One turn or mirror swaps these rows in pairs. Which row does each one swap with?
The rows were stretched afterwards, more along some directions than others.
q742: [ -5  33  21 -18  27 -22 -21   6  17 -10  -5  -1 -22  -4   2   4   8  -7
  33]
q751: [ 22  12  -8   3   9 -14   5  54  20   9   8 -17  21 -11   1   2   4 -31
 -18]
q210: [  8  -8  16  -5 -17 -18   2  30  12   2   2 -19   7  -5   7  24 -30  21
 -25]
q927: [ 13  -8   7  22 -31   4  35 -36  14 -15   3   4  -7  31   9 -11  43  12
 -12]
q426: [ -4  13   6  -6  14  -1  -8  62  40  11  15 -23  -9 -10 -11  -2   7 -20
 -14]
q795: [ 22   6  -3 -26  14  14   1  43  31  23   8  -9  -9  -7   8 -22 -13   2
 -26]
q995: [  7  -8   8  26 -16 -15   1 -11  49  -3   9 -15  -5 -24   0  12 -28  22
  -1]
q892: [ 27 -42  -9 -26  -1  14 -14   4   8  10  20   9   3 -10  25 -10   0  22
 -28]
q598: [-10 -12  26   6 -44   0  22  33 -10  13   9 -27 -10  29  22  -6  20 -20
  -5]
q847: [-12  16  17  25 -11 -28  33  39  -7  -5  -7 -31  -4  19 -15  11 -12   7
 -21]
q372: [ 33  14  -2  17  -7 -12  24 -46   4 -29 -10  14   7 -10  -7 -21  20  27
   2]
q776: [ 42   8 -14 -22 -16  -8  15   5 -16   5  21  23   5  -7   6 -21  27  21
 -22]
q901: [ -6  26  -1  10 -16  28  25  36   4  -5  10  -4   4  10   8 -17   7   2
 -29]
q554: [  3 -55  -1   1 -26  23  11  -5  17  -9  21 -11 -17   0  22 -16  14  20
 -27]
q815: [  8 -21   5   5 -18   9  42 -19  -9 -11 -12  -3 -33   4  -8 -39  26  13
 -25]
q507: [ 14  25  -1   9  15 -21  -1 -16  19 -33  12  10  -4 -12   2   9  21  -3
  19]
q270: [-20  34   8  21 -34 -23  14   0 -13 -17  19  12   4  19 -15  19   3  12
  -4]
q304: [ 27  -9 -17   0   5 -25  -4  14   9   5  17  16   7 -21 -21   1 -37  29
 -36]
q573: [  3  -7  25  -5 -56 -10  47  10 -15  -1  26   7 -34  10  15 -22  32  38
 -27]
q125: [-11   2  24  41 -30 -24  25  14 -10 -19   4  -9  19  13   7  14  -3  55
 -22]
q156: [ 19  -9 -22   1  12  10  13  -5 -32  -5 -20  24  23   8  19 -19 -14  39
 -15]
q92: [  5 -38   0 -15   3   3  -6  12 -39 -13   8  20  12  15  14   6   3  13
 -12]
q632: [ 28  27   1  10  23 -29  -2  -5  16 -12 -21   3   3 -34 -33   8  -1  29
 -12]
q441: [ 33   1 -18  10 -19 -21  26 -35 -32 -10  -9  28  21  21  17 -16   6  48
 -11]
q974: [-16 -11  13  24  -8   7  15 -22  11 -19  18   5 -35   0  -4   8 -10  14
   0]
q980: [ 24  13  15  -6  11  -1 -22 -33  31   0  -4  -9  -5 -11 -12   4  23  -2
  39]
q806: [ -5  37  11   5   6   5   1 -10  14 -15   4  14 -11  10   0  -5  35  -6
  27]
q170: [ 24 -24 -12  -7 -35  19  10 -10   4  17  25  17   9   4  28 -14  -3  -8
  -3]
q878: [ -2 -17  11  16 -39   2  39  35  -8  27  13 -24  -4  28  26 -12   2  -3
 -22]
q260: [ -9 -32 -21 -23  11  -8  -8  31 -26 -22  -9 -10  -1  21   1  15   2  -5
 -21]
q477: [ 36  -4  -2 -13  -6 -19   1  27  33  11  37  -1  -1 -38 -22 -19 -12  -3
 -27]
q589: [ -6  -9  -7  -4 -15  12  34  -9 -39 -33  20  18 -21  30   4  -7  13   8
 -14]
q159: [ 33   4  -6   9  20 -18   6 -31  13 -33 -24   6  14 -20 -15  -9  -1  25
  -7]
q468: [ -1   7  27  10 -40 -14  31   4  30  11  45   0 -49 -23 -31 -30   3  14
 -28]
q715: [ 13  54  18  11   1   3  17 -37  20  -6 -15  17  -9   8   8 -17  12  30
  19]
q512: [ 40  10  -1 -12 -22 -20  10  10  17   8  40  12  14 -19  -3 -24   0   9
 -20]
q5: [ -3 -13  16  13  -4   9  30   6  -6 -19 -22   6 -28 -13 -26  -2   1  25
 -37]
q324: [ 12  -7 -20 -16   8   9 -18   2   0   0  15   5 -20 -13  -1 -36  11  -7
  -7]
q631: [ 24   5   6   6 -26  23   3  24  42  24  36 -21   7 -16 -14  -9   7  -1
 -17]
q379: [ 16  23  27  29 -16 -23   3 -24  19  13 -16  -1  22  -3  10   5   1  40
   3]
q799: [-15  -9  11   2 -26   2  13  -6 -24  -5  -5  10  -8  47  29  17  27   8
   4]
q200: [ 13 -30  12 -10   5 -21  -8  36  54  18  19 -27 -19  -7 -18   5   1 -21
 -27]
q701: [  1   7  37  22 -31 -13  -2  -6  33  27  17  -4  -4  -9  -8   0   1  -2
   9]
q423: [  7  29   8  13 -11 -23   6   1   7   9  27  25   6 -15  -1  -7 -30  49
  -3]
q772: [ 28  17   0   2   3 -13  10 -43  11 -21  -3  42  -1 -10  -7   1  18  49
  -2]
q114: [ 28 -20   1  23 -30  -6  41  28 -14  25  -1 -21   3  10   4  -2   8  21
 -55]
q34: [-26 -17  20  20 -23  16  10   0  18 -32  26 -10 -41  -4  -8   9   0   6
 -14]
q840: [ 14  -9   0  -1 -30  15  25 -34 -34 -29 -15  18  14  27  34   8   8  34
  -8]
q152: [ 22 -13  10   7 -10 -21  12 -33  -9  -6  13  12 -30  -2  -1   9  17  31
  -7]
q970: [  0  49  13  22 -20 -22  -9   2  30  14  30   1 -16 -25 -23 -23  -3   6
   3]
q552: [-23 -23   9   9 -12  -1   2  47  15   4   5 -21 -13  16   3  29 -10   9
 -35]
q798: [ 38  -8  -7 -14   6 -17  10  40  15  24 -11  -1  21  -8   0  -5   2  21
 -38]

q573 is swapped with q5
q742 is swapped with q901
q751 is swapped with q507
q477 is swapped with q372
q772 is swapped with q798

